Every row has a hidden score. How much higher is the second row's score than the first row's in each pair? 15 means about the same, 30 much higher and 0 much lower. The score is a weighted sum of the row's numbers plus the product of two more (or one squared), each taken from its middle value.
np.array([4, 40, -53, -15, -41, -12, 50, 2, -3, -39, -42, -7])
np.array([-13, -16, 14, -21, -32, -14, 52, -79, -21, -24, -35, -2]): 12
np.array([17, 28, -23, 0, 15, 25, 24, 19, 70, 33, -18, 2])
np.array([-27, 18, 4, 5, 5, 42, 5, -27, -10, -19, 19, 43]): 19
np.array([-32, -10, 17, 1, -2, 18, 5, -6, -6, -15, -7, 14])
np.array([-10, 20, -27, 28, 32, 62, -2, 40, 74, 6, 27, 61]): 18
np.array([22, 18, 25, -30, -1, 26, 3, 13, -61, 1, 8, 45])
np.array([0, 12, -39, 4, -14, 14, -23, 8, -33, -40, -1, -28]): 23
np.array([-76, 55, 71, -3, 24, 43, -5, -5, -44, 26, -2, 68])
np.array([54, -2, 9, 34, 4, -3, -17, -28, 8, -16, 28, 12]): 14
np.array([-2, -6, -36, 16, -10, -48, -11, -27, 28, -15, -16, -33])
np.array([35, -10, 14, -28, -20, 9, 19, -1, -33, -26, -23, -55]): 7
np.array([-37, -9, 78, 21, -29, 0, 24, -9, -50, 16, -34, 35])
np.array([-17, 17, 73, -36, 64, 16, -42, 4, -41, 61, 40, 37]): 28
np.array([41, 9, -3, -3, 27, 21, -16, -5, 34, 1, 16, -3])
np.array([-78, 22, -16, 7, 30, 55, -8, 59, 31, 9, 30, 57]): 24
np.array([-17, 30, 22, 5, 9, -16, 15, 42, -24, 18, 2, 41])
np.array([60, -29, 14, 3, -23, -18, 15, -43, -50, -13, -10, -15]): 13
np.array([-42, -6, -20, -19, -30, -53, 28, -36, 19, -2, -60, -36])
np.array([35, -18, 53, -32, 58, 23, -18, -17, 1, 96, 42, 61]): 15
np.array([77, -25, 19, -3, 100, 35, -75, 34, 36, 64, 74, 12])
np.array([41, 30, -3, 38, -11, 73, -3, 37, 5, -37, -18, -10]): 15
np.array([-49, -32, -3, -43, -5, -75, 22, -11, -35, 25, -19, -41])
np.array([17, -12, 8, -47, 28, 24, 39, 56, -24, 44, -4, -27]): 13
np.array([-44, 11, -85, -16, -31, -32, -19, -11, 38, -65, -47, -84])
np.array([35, -33, -21, -33, -35, -60, 29, 4, -26, -11, -44, -79]): 11
np.array([22, 5, 20, -14, -4, 15, -6, -5, -55, -13, 6, 19])
np.array([46, -40, -22, 44, -19, -24, 57, -19, 21, -60, -20, -16]): 23
np.array([-8, 24, -14, -37, 24, 12, 8, 6, -17, 6, 7, 28])
np.array([-103, 46, -8, -28, -13, -11, 26, -26, -13, -5, -41, 36]): 28
np.array([-17, 22, -27, 47, 19, 14, 2, 7, 47, -49, 7, 56])
np.array([12, 20, 26, 12, 104, 7, -56, -3, 57, 68, 72, 50]): 17
np.array([-24, 23, 7, -5, -16, 17, 40, -1, -1, -27, -23, 3])
np.array([-32, 22, -43, -29, -10, 5, -19, -32, 2, -4, 11, 19]): 10
np.array([-34, 17, 25, 8, -34, 30, 39, -14, -53, -37, -20, 19])
np.array([-78, 14, -33, 28, -35, 42, -65, 14, -5, -68, 14, -31]): 20
np.array([31, -25, -31, -17, -19, -24, -12, -6, -7, -10, 10, -78])
np.array([42, -30, -9, 43, 26, 43, -1, 35, 37, -15, 46, -31]): 16
np.array([47, -28, -59, 25, -33, -28, 23, 19, 2, -41, -31, -79])
np.array([8, -25, 26, -56, 62, -32, 27, 7, 29, 103, 18, 22]): 9
np.array([58, -46, -13, -1, -9, -10, 30, 19, -6, -17, 3, -51])
np.array([-1, -5, -41, 6, -55, -14, 11, 6, 1, -34, -44, -5]): 18
np.array([-90, 4, -57, -13, -105, -40, 43, -16, -31, -114, -76, -70])
np.array([2, 13, -56, -40, -35, -16, 94, -45, 28, -45, -71, -36]): 10
np.array([0, 9, 11, 13, 9, -7, -9, -4, 1, 16, 9, -2])
np.array([-62, 31, 3, -26, 1, -12, -36, 5, -8, -9, -26, 8]): 15
np.array([-13, 7, 20, -25, 40, -8, -24, -29, -47, 10, 32, 38])
np.array([-23, -6, -56, -15, -84, -61, 64, -26, -15, -67, -81, -71]): 24
np.array([-9, -20, -32, 12, -2, -16, 13, 23, 8, 10, 1, -31])
np.array([49, -22, 28, 23, 58, 54, -93, 34, 17, 49, 83, 42]): 13
np.array([-2, -21, 22, 62, 13, 41, -47, -1, 7, -12, 48, 26])
np.array([2, 16, -23, 25, 27, 50, -5, -12, 54, -30, 6, 21]): 13
np.array([29, -10, -22, 9, 47, 49, 4, 51, 38, 17, 43, 10])
np.array([-63, 39, -41, -31, 20, 27, -48, -2, 12, -24, -17, -17]): 24
np.array([-12, -10, 12, -13, 1, 6, -11, 1, -12, 8, 11, 8])
np.array([-11, -22, 26, -28, -38, -4, 17, -2, -71, -8, -21, -37]): 13
np.array([38, 23, -2, 39, 25, 11, -25, -12, 18, -16, 26, 25])
np.array([12, 5, 81, -32, 11, -48, 27, 6, -95, 82, -26, 4]): 9
np.array([-4, 6, -18, 5, -6, 12, -53, -26, 20, -5, 19, 1])
np.array([23, -22, -98, 7, -118, -19, 127, -32, 23, -84, -90, -74]): 13
np.array([58, 10, -2, -56, 26, -6, -2, 17, -16, 60, 15, -16])
np.array([29, -39, -15, 40, -28, 47, 0, 19, 36, -35, 38, -19]): 20
np.array([36, -31, 12, 33, -1, -14, -57, -23, -3, -24, 40, 13])
np.array([54, -34, 3, 26, 1, 2, -34, 11, -9, -42, 34, -39]): 8
np.array([29, -3, -52, 52, -29, -14, 18, 5, 52, -54, -37, -23])
np.array([-23, 4, 71, -14, 10, 4, 47, -27, -55, -4, -37, 7]): 9
np.array([-38, 12, -33, 5, 2, -16, -26, 17, 69, 1, -10, -8])
np.array([8, -11, 27, 12, 6, 19, -15, -18, -26, -1, -6, 22]): 13
np.array([23, 3, -25, -13, 29, 25, -53, 12, 26, 24, 34, -8])
np.array([-20, 9, 31, -36, -48, -74, 59, 15, -90, 8, -67, -40]): 15
np.array([-21, 21, -3, -13, -19, 2, 16, 8, -1, -24, -26, 18])
np.array([-50, 7, 19, -68, 105, -17, -45, 3, -4, 74, 43, 22]): 16
np.array([-72, 34, -35, -58, -40, 2, 90, 7, -21, -26, -84, -14])
np.array([32, -2, -15, 24, -43, -42, 35, -59, 11, -28, -11, 12]): 11
np.array([67, 9, 27, 34, 1, -17, 70, -18, -3, 23, -11, 52])
np.array([-47, 17, -19, -34, 4, -8, 12, -13, 14, 21, -3, 10]): 17
np.array([19, -7, 12, 41, 46, 80, -14, 68, 13, -34, 28, 24])
np.array([-28, -21, 29, 79, -29, 68, -60, 80, -29, -50, 44, -12]): 19
np.array([49, 2, 67, -15, 69, 47, -60, 46, -13, 43, 38, -19])
np.array([15, 9, 5, 3, 47, 78, -44, -18, 47, -32, 35, 19]): 17
np.array([67, -7, -3, 43, 4, 33, -31, -22, 50, -18, 37, -6])
np.array([56, -45, 54, 26, 63, 22, -28, 9, -4, 30, 71, 39]): 13
np.array([25, 9, -62, 9, -15, 39, 72, 12, 53, -57, -12, -9])
np.array([-55, 48, 32, -112, 51, -127, 11, -75, -2, 121, -38, 44]): 14
np.array([50, -4, -25, 2, -11, 29, 29, 1, 48, 4, 13, 20])
np.array([-10, -11, -63, 3, -39, -30, 12, -21, 24, -47, -13, -33]): 19
np.array([3, -16, -22, 22, -23, 6, -32, 43, 43, 15, 7, -45])
np.array([57, -33, 4, -8, 0, -16, 11, 28, -22, 39, 18, -40]): 19
np.array([7, 5, -37, 16, -39, 10, -15, -39, -1, -77, -1, -11])
np.array([-40, 35, -15, -9, 19, 26, -33, -7, 47, 11, -9, -11]): 15
np.array([-37, 28, 45, -10, 20, 12, -27, -4, -14, 22, 11, 18])
np.array([1, -17, 11, 34, 18, -41, -14, -1, 19, -24, 12, -13]): 21
np.array([11, -16, 13, -13, -6, -11, -44, -40, -1, 19, 14, 3])
np.array([36, -47, -9, 126, -20, 127, -34, 116, 40, -83, 62, -18]): 19
np.array([53, -39, -22, -11, 27, -47, 4, 8, 8, 0, 22, 4])
np.array([2, -27, -37, 58, -16, 23, -20, 37, 18, -46, 7, -32]): 28
np.array([21, 7, 33, 12, 35, 77, -50, -16, 1, -3, 57, 16])
np.array([4, 30, 30, 24, 38, 67, -48, -9, 41, 12, 52, 94]): 14
np.array([13, -35, -24, 7, -6, -10, 8, 30, 17, 15, 32, -30])
np.array([52, -26, -27, 23, -38, 12, 10, 7, -3, -40, 11, -25]): 13
np.array([32, -30, 10, 7, 12, -10, 52, 2, 23, 35, -2, -20])
np.array([-21, 28, -17, 32, 4, 68, -12, 0, 19, -48, -3, 53]): 16
np.array([-8, 25, 9, -8, -8, -47, 48, -65, 35, 11, -56, 94])
np.array([22, 16, 9, 3, -17, 50, 8, 8, -6, -52, -17, 3]): 14
np.array([48, -5, 58, 22, 127, 40, -123, -33, 70, 95, 117, 78])
np.array([14, -16, 10, -46, 22, -31, -70, -20, -36, 17, 13, -20]): 12
np.array([-7, 1, -39, 29, -70, 16, 17, 18, 11, -64, -36, -37])
np.array([9, 0, 19, -7, 24, -4, -3, 17, 5, 19, 21, 10]): 16
np.array([-67, 42, -63, 2, -61, -36, -6, -54, 58, -36, -25, -6])
np.array([32, 11, -8, 34, 30, 37, 6, 23, 63, 4, 44, 16]): 16
np.array([-75, 20, -10, -18, -43, -23, 16, 33, -43, -18, -40, -10])
np.array([51, -17, -39, 13, 18, 13, -24, -30, 47, -34, 48, 2]): 5
np.array([-21, -7, -6, -27, -22, -37, 21, -11, -13, 18, -26, -13])
np.array([-51, -7, -9, 0, -13, -4, -21, -12, -30, -35, -5, -22]): 18
np.array([-50, -4, -12, -36, 19, -37, 38, 74, -3, 38, -33, -44])
np.array([-48, 15, -3, -7, -16, -35, -21, -52, -22, -2, -5, -4]): 11
np.array([49, -16, -45, -1, 20, -39, -16, 30, 35, 8, 18, -20])
np.array([14, 9, -18, 15, -8, 35, 30, 41, 14, -29, -31, 30]): 13
np.array([10, 6, -24, -3, -5, -22, -51, -41, 13, 11, 16, 16])
np.array([-46, 18, -5, 21, -24, 11, 2, 9, 10, -40, -13, 5]): 14
np.array([13, 7, -42, 83, -53, 29, 32, 7, 45, -114, -32, -17])
np.array([39, -11, 34, 39, 37, 21, -64, -9, 1, 51, 76, 56]): 17
np.array([-71, 31, -43, -67, -40, -83, 63, -47, -6, -3, -100, -23])
np.array([10, 28, 16, -6, 11, -24, -7, -28, -6, 9, -20, 22]): 14
np.array([11, -6, 50, 49, 67, 113, -61, -4, 28, 16, 76, 61])
np.array([-9, 6, -93, 71, -25, 37, -19, -36, 63, -93, 43, 34]): 10
np.array([-30, -2, -49, 3, -18, 60, -36, 2, 20, -31, 11, -21])
np.array([-39, 25, -51, 2, -32, 21, 21, 11, 40, -21, -27, -3]): 17
np.array([39, -3, -13, -35, -17, 0, 40, 2, 17, 18, -14, -19])
np.array([-2, 20, -26, -27, -53, -33, 49, -31, -32, -39, -49, -5]): 16
np.array([15, -2, -41, 60, 10, 31, -33, 32, 89, -25, 34, -7])
np.array([2, 2, -5, 4, 4, 39, -4, 4, -7, -17, -10, 35]): 7
np.array([0, 0, -14, -25, 38, 26, 44, 84, 30, 60, -1, 18])
np.array([-55, 26, 18, -3, -14, -10, 11, -33, -68, 14, -24, 6]): 16
np.array([34, 16, 50, -5, 68, 59, -69, 8, 3, 74, 79, 79])
np.array([-19, 14, -10, -37, 38, -2, -31, -12, 35, 44, 16, 28]): 17
np.array([-83, 51, -14, -23, -8, -8, 34, -9, -6, 7, -23, 33])
np.array([10, -18, -1, 18, 5, 25, -64, 33, 4, 20, 19, -31]): 5
np.array([-5, 48, 19, -18, 14, 17, -21, 17, 3, -6, -12, -19])
np.array([-45, 6, -37, -64, -11, -87, 6, 37, 10, 40, -49, -27]): 15
np.array([-34, 8, -73, -25, -59, 5, 45, 0, 1, -31, -47, -57])
np.array([-13, 5, 12, -2, 58, 13, -19, -17, 24, 62, 37, 37]): 14
np.array([29, -12, 19, -3, 6, 13, -14, -3, 14, -18, -1, 12])
np.array([-58, 6, -27, 8, -50, -39, 39, -25, -17, -70, -74, -73]): 20
np.array([48, 5, 11, -20, -13, 9, -3, 5, -33, 0, 3, -6])
np.array([-62, 19, 16, -10, 10, -24, 17, -22, 11, -2, -19, 1]): 21
np.array([-23, 25, -20, 23, -2, 32, 7, 38, -12, -14, 11, 25])
np.array([4, 0, -10, 5, 12, 12, 11, -5, 27, -30, 21, 30]): 9
np.array([34, -9, -74, 2, -36, 18, 38, 6, 53, -30, -43, -58])
np.array([11, 3, 32, 14, 23, 2, -44, -11, 3, 27, 41, 75]): 19
np.array([42, -11, 56, -42, 32, 0, -33, 45, -89, 28, 15, 3])
np.array([-82, 15, -8, 10, -27, 62, 17, 22, -27, -1, -17, 4]): 28
np.array([48, -18, 61, -10, 113, 62, -67, 55, -2, 48, 94, 33])
np.array([-29, 51, 11, -20, 7, 4, -8, -40, -1, -16, -16, 29]): 23
np.array([-7, -24, -19, -23, 9, 38, -45, 64, -1, -30, 5, -49])
np.array([-40, 13, 19, 43, 12, 36, 13, -7, -11, -9, 21, 76]): 19
np.array([-1, -17, 5, 6, -11, -34, -46, -15, -18, -28, 8, -38])
np.array([9, 8, -77, 53, -8, -2, 0, 54, 71, -29, 14, -34]): 18
np.array([8, -12, 39, -13, 14, -40, 18, -12, -39, 6, 3, 5])
np.array([-29, 6, -8, -27, 29, -15, -83, -40, 34, 31, 23, -28]): 14
np.array([-8, -14, -70, 67, -1, 40, -45, 22, 72, -26, 53, 11])
np.array([43, -32, 67, -3, 6, -15, -22, 29, -68, 12, 4, -37]): 9
np.array([-11, 25, -47, 54, 62, 83, -87, 25, 114, 11, 76, 74])
np.array([95, -33, -3, -22, -25, -7, 5, -39, -12, -14, 1, -57]): 11
np.array([20, 14, 67, 34, 110, 72, -86, 42, 61, 55, 95, 82])
np.array([-9, -7, -9, -43, 5, 20, -29, 20, -5, -12, 3, -50]): 14
np.array([2, 21, -19, -18, -8, -17, -28, -17, -14, -17, -4, -31])
np.array([1, -8, 31, -1, 7, 66, 16, 0, -7, -22, 6, 31]): 11
np.array([46, 13, 5, 5, 22, 39, -12, -11, 34, 2, 24, 32])
np.array([-10, 14, -55, -26, -61, -34, 52, 29, 0, -20, -72, -40]): 17
np.array([0, 19, 26, -28, 68, 23, 27, 65, -8, 59, 22, 19])
np.array([-64, -5, -11, -47, -40, -52, 8, -45, -46, -16, -19, -37]): 10
np.array([26, 7, 34, -9, 65, 42, 5, 55, 13, 74, 13, 21])
np.array([-34, 31, 75, 35, 96, 57, -68, 25, 2, 76, 91, 114]): 21
np.array([0, -12, -56, -16, -57, -28, 5, 14, -14, -23, -41, -58])
np.array([3, -22, -14, 2, -27, -24, 28, 4, 10, -14, -33, -35]): 14
np.array([25, -29, -28, -6, -6, 5, -2, 23, 32, -12, 15, -44])
np.array([-23, -24, 16, -38, 22, 9, 15, 36, -11, 19, 15, 1]): 13
np.array([28, -25, 39, 4, 40, 44, -30, 68, -30, 33, 36, 5])
np.array([41, -17, 10, 23, -12, -38, -16, -3, -18, 1, 1, -35]): 21
np.array([-5, -3, 5, -21, 35, -4, 9, 36, -4, 46, -6, 26])
np.array([-83, 20, -62, -13, 6, -25, 5, 48, 30, 18, -21, -18]): 26
np.array([63, -50, 85, -34, 87, 6, -23, -4, 3, 98, 51, 8])
np.array([20, -49, -32, 26, -28, -21, -57, 27, 21, -28, -10, -102]): 22
np.array([13, 30, -87, -14, -12, 52, 11, 11, 91, -15, 15, 16])
np.array([11, 40, 121, 4, 14, 16, -37, -33, -55, 46, 3, 79]): 1
np.array([14, -22, 42, -8, -22, 11, 33, 59, -70, -17, -27, -19])
np.array([-14, -6, -17, 30, 9, 5, 6, 31, 40, -34, 25, 50]): 16
np.array([-17, -5, -3, -10, -43, -52, 27, -41, -39, -42, -42, -20])
np.array([83, -69, 54, -1, 20, -43, -3, 18, -11, 41, 33, -46]): 20
np.array([32, -6, 78, -106, 33, -92, 5, -32, -67, 121, -17, -23])
np.array([-27, -14, -17, 41, -28, -54, 9, 3, 7, 4, -2, -19]): 28
np.array([-25, 24, 6, -13, -75, 2, 59, -28, -66, -20, -44, 37])
np.array([7, -22, 14, -37, 30, -16, -23, 2, -22, 29, 17, -8]): 15
np.array([9, -9, -16, -25, -42, -38, 28, -23, -14, -10, -46, -36])
np.array([65, -40, 42, 64, 38, 11, -53, 8, 31, -4, 34, 8]): 23
np.array([7, -25, -9, -17, -3, -13, 22, 16, -7, -16, -9, -37])
np.array([15, 1, 24, -52, 47, 15, -20, 60, -24, 49, 18, -1]): 13
np.array([38, 18, -18, -41, 31, -12, 34, -37, 44, 35, -11, -23])
np.array([-18, -3, 16, 11, -32, -15, 61, -3, 4, 4, -23, -5]): 14
np.array([-23, 9, 8, -55, -15, 11, -11, -16, -18, 14, -28, -28])
np.array([14, -17, 40, -4, 39, -12, -29, 45, -28, 53, 19, -50]): 21
np.array([21, -12, 8, -32, -47, -75, -10, -29, -62, -6, -14, -43])
np.array([-32, 5, -10, -51, -5, -51, -46, -117, 5, -42, -24, -22]): 10
np.array([-13, 9, 32, -10, 17, -62, -15, -22, 2, 19, -9, 30])
np.array([-1, 15, -9, 65, -3, 4, 15, -19, 10, -27, 17, 38]): 17
np.array([-12, 11, -12, -37, 42, -21, -55, -13, 11, 33, 7, -3])
np.array([-83, 5, -17, 27, 1, -22, -54, -17, -9, 7, 23, 33]): 21
np.array([-60, 56, -18, 52, 47, 58, 24, -5, 76, -9, 4, 101])
np.array([80, -37, 34, 46, 57, 42, -74, 36, 27, 40, 92, 12]): 10
np.array([36, 27, -9, 55, 23, 53, 3, 14, 57, -14, 33, 47])
np.array([14, -6, -23, 2, -10, -59, -3, -4, 13, 9, 13, 22]): 17
np.array([59, -38, -12, 24, -28, 19, 0, 22, -19, -49, 14, -31])
np.array([7, 0, 29, 10, 36, 4, -47, -6, 8, 33, 56, 38]): 18
np.array([125, -4, 127, 27, 127, 69, -41, 63, 10, 127, 125, 90])
np.array([4, 22, 3, 21, -15, -2, -1, -26, -3, -42, -6, 21]): 18
np.array([7, 6, -53, -31, -10, 9, 30, -1, 35, -12, -18, -25])
np.array([1, -14, -22, 24, -30, 77, 18, 9, 22, -51, -24, -28]): 13
np.array([-17, 45, -8, 46, -39, -12, 1, -62, -4, -59, -55, 32])
np.array([-14, 15, -87, -33, -21, 39, 54, 1, 63, -63, -44, -65]): 23
np.array([16, -2, -103, 64, -31, 71, -28, 53, 106, -104, 36, -39])
np.array([-4, 27, 8, -18, 74, 10, -51, -2, 22, 72, 69, 74]): 10
np.array([25, 20, 65, 49, 73, 25, -65, -32, 26, 54, 86, 74])
np.array([-63, 25, -33, -47, -54, -18, 42, -32, -20, 3, -38, 15]): 13
np.array([17, 6, 17, -48, 31, -3, -1, -35, 13, 40, -11, -3])
np.array([18, -7, -14, -29, 32, -56, -9, 14, 32, 55, -15, -37]): 20
np.array([-50, 4, 3, 48, -7, 28, 12, -20, 42, -18, 28, 33])
np.array([-33, -13, 37, 5, 21, -9, -34, -6, -24, 70, 36, 14]): 12
np.array([-2, -30, -28, -7, 21, -69, 12, 4, 30, 37, 0, -42])
np.array([0, 33, -1, 13, -22, 18, -3, -32, -8, 0, 7, 59]): 10
np.array([23, 4, 35, -38, 34, -27, -8, -1, -7, 70, 17, -11])
np.array([0, 12, -46, -18, 3, 17, -10, 10, 24, 1, 19, -31]): 19
np.array([35, -17, -10, -7, 41, 28, -23, -8, 52, -10, 22, -4])
np.array([80, -20, 10, 26, 28, 26, 12, 50, -3, 14, 31, -31]): 18
np.array([-12, 18, 31, -63, 18, -36, 9, -10, -42, 43, -30, 0])
np.array([-5, -22, -37, -5, -42, -26, 75, 35, -28, -20, -35, -6]): 13
np.array([-67, 52, -60, 8, -26, 22, 26, -50, 42, -50, -13, 47])
np.array([-8, -21, 9, 13, 28, -9, 5, 1, 29, 3, 24, -3]): 13
np.array([-120, 65, -13, -106, -17, -82, 4, -84, -46, 30, -58, 23])
np.array([10, 11, 11, -4, -32, -41, 70, -15, -13, 6, -39, 17]): 11
np.array([25, -6, -4, 5, 20, 14, -38, -4, 15, 9, 40, 29])
np.array([-3, 4, 60, 46, -52, 41, 8, 21, -78, -50, -22, -23]): 11
np.array([63, -5, 54, -3, -2, 18, -3, 2, -57, 12, 9, 9])
np.array([40, -43, -52, -29, 13, 22, -49, 53, 32, 5, 33, -52]): 14
np.array([38, -21, -5, 33, -12, -7, -30, -16, 5, -39, 34, 29])
np.array([-39, 6, 12, -26, -7, 15, -11, -5, -27, 28, -9, 22]): 10
np.array([43, -49, 8, 1, 17, -48, -14, 36, -8, 4, 31, -41])
np.array([42, 0, -1, 55, 31, 87, -4, 1, 60, -38, 47, 52]): 10
np.array([-38, 7, 1, 15, -11, 42, 47, 11, 9, -20, -26, 17])
np.array([15, -22, 28, 53, -11, 43, -6, 59, -8, -8, 32, 25]): 15
np.array([-30, -13, -46, 31, -79, -19, 67, -4, -35, -100, -82, -66])
np.array([-6, -2, -37, 39, -9, 18, -9, -34, 53, -36, 33, 11]): 15
np.array([123, -46, 29, 34, 1, -26, 49, 7, 32, -23, -16, -13])
np.array([-10, 6, 10, 5, 35, 1, 55, 29, 22, 19, -13, -8]): 14
np.array([-9, -22, 4, -9, 70, 86, -86, 32, 33, 32, 87, 16])
np.array([52, -8, 40, 12, 10, -41, -23, 21, -17, 67, 13, 32]): 22
np.array([20, -15, 26, -9, 12, 26, 12, 19, -38, 24, -1, 5])
np.array([-13, 6, -11, 17, -20, -32, -28, -61, 14, -36, -1, 10]): 22
np.array([-54, 4, 22, -28, -15, -68, 32, -22, -27, 49, -24, -17])
np.array([-29, 28, -12, -55, -44, -70, 31, -12, -15, -22, -61, -37]): 16
np.array([19, 8, -4, 39, 45, -13, -29, -28, 76, -11, 37, 86])
np.array([29, -5, 3, 21, 3, -38, 51, 36, 20, 45, 0, 22]): 15
np.array([-37, 30, -16, 30, -22, 16, -29, -10, -3, -69, 6, 45])
np.array([5, 16, 45, -41, 3, -7, 14, 10, -51, 20, -3, -1]): 13
np.array([50, -58, 9, 45, 15, 34, -28, 33, 3, -21, 60, -4])
np.array([-32, 15, -49, -40, -94, -37, 98, -48, -39, -96, -104, -65]): 14
np.array([9, -24, 27, 37, -64, 2, -3, -6, -49, -56, -18, -51])
np.array([-33, 2, 0, 18, 28, 17, -50, 11, 5, 1, 46, 43]): 18
np.array([-40, -11, 2, -39, -98, -25, 65, -12, -103, -61, -98, -76])
np.array([51, -6, -68, -10, -50, 17, 5, -7, 29, -64, -9, -56]): 15
np.array([35, -64, -24, 46, -27, -41, -40, 65, -18, -53, 30, -99])
np.array([26, -32, -10, 12, -10, -9, 22, -44, 1, 0, -2, -1]): 6
np.array([12, 2, 19, 15, 21, -12, 8, 31, -36, 28, 17, 4])
np.array([72, -17, 8, 28, 66, 7, -80, 11, 61, 59, 65, 4]): 17
np.array([10, 1, 28, 56, 23, 62, -56, 34, 14, -27, 39, 45])
np.array([1, -2, 18, 11, -24, -46, 14, -24, -49, -7, -22, 10]): 17
np.array([-11, -15, 27, -13, 3, -16, 26, -9, -47, 21, -15, -7])
np.array([-99, 30, -62, -125, -127, -127, 109, -127, -48, -52, -127, -88]): 16
np.array([-5, 27, -25, -24, 21, 4, -24, 12, 64, 36, 4, 4])
np.array([-24, 2, 23, -25, 26, -23, 18, -15, -23, 81, 18, 32]): 17
np.array([10, -16, 56, -39, 64, -16, 6, 32, 19, 79, 20, 21])
np.array([20, 41, -2, -1, 42, 12, -34, 1, 20, 26, 39, 63]): 16
np.array([6, 3, -31, 39, -11, 2, -15, 12, 4, -44, 5, 1])
np.array([59, -50, 11, -43, 13, -34, -22, -48, -54, 24, 21, -36]): 10
np.array([-11, -33, 64, -42, -19, -90, 4, -27, -97, 23, -40, -47])
np.array([0, -1, 26, 3, 4, 38, 16, 61, -40, 26, -1, 4]): 16
np.array([-62, -1, -50, -28, -122, -55, 95, -53, -47, -104, -108, -72])
np.array([-3, -17, -5, -36, 46, -3, -23, 108, 0, 85, 7, -62]): 17
np.array([-39, 21, -7, -21, -13, -66, 72, 6, -54, 50, -64, -1])
np.array([9, -11, 28, -38, 57, -43, 4, -9, -9, 71, 45, 63]): 5
np.array([73, -24, 0, 60, -22, 24, -1, 25, 36, -38, 3, -25])
np.array([3, 12, -22, 32, -32, 3, -47, -23, 23, -40, 22, -6]): 17
np.array([1, -22, 15, 9, -27, 5, -34, 13, -41, 17, 23, -12])
np.array([19, -13, -13, 46, -30, -20, 18, -7, 15, -36, -31, 4]): 18
np.array([-54, -9, -72, -47, -46, -53, 51, 2, -9, -47, -58, -61])
np.array([4, 16, -9, 14, -4, 14, 13, -28, 27, -22, -8, 19]): 16
np.array([-1, 6, 27, 23, 26, -29, 18, -32, 24, 24, -10, 15])
np.array([54, 14, 12, 19, 51, 5, -51, -39, 15, 32, 50, 21]): 18
np.array([-23, -25, -28, 16, -30, -12, -17, -9, 6, -37, 18, -41])
np.array([-127, 68, -4, -75, 8, -36, -14, -56, -17, -4, -50, 28]): 20
np.array([-107, 6, -65, -127, -120, -127, 122, -93, -59, -12, -127, -127])
np.array([69, 3, 25, 20, 16, 8, 54, 27, -9, 10, -14, 35]): 10
np.array([-9, 24, 10, 26, 23, 41, -100, 4, 19, 15, 54, 91])
np.array([13, 2, -8, -1, 59, 52, 9, 71, 61, 41, 43, 11]): 17
np.array([58, -59, 60, -17, 74, -12, -108, -24, -36, 64, 90, 22])
np.array([-105, 32, -29, -48, -74, -83, 89, -17, -19, -30, -119, -87]): 10
np.array([28, 1, 50, -69, -4, -45, 0, -47, -44, 39, -28, -20])
np.array([-15, 12, -4, -5, 15, -19, 8, -15, -15, 16, -3, 15]): 23
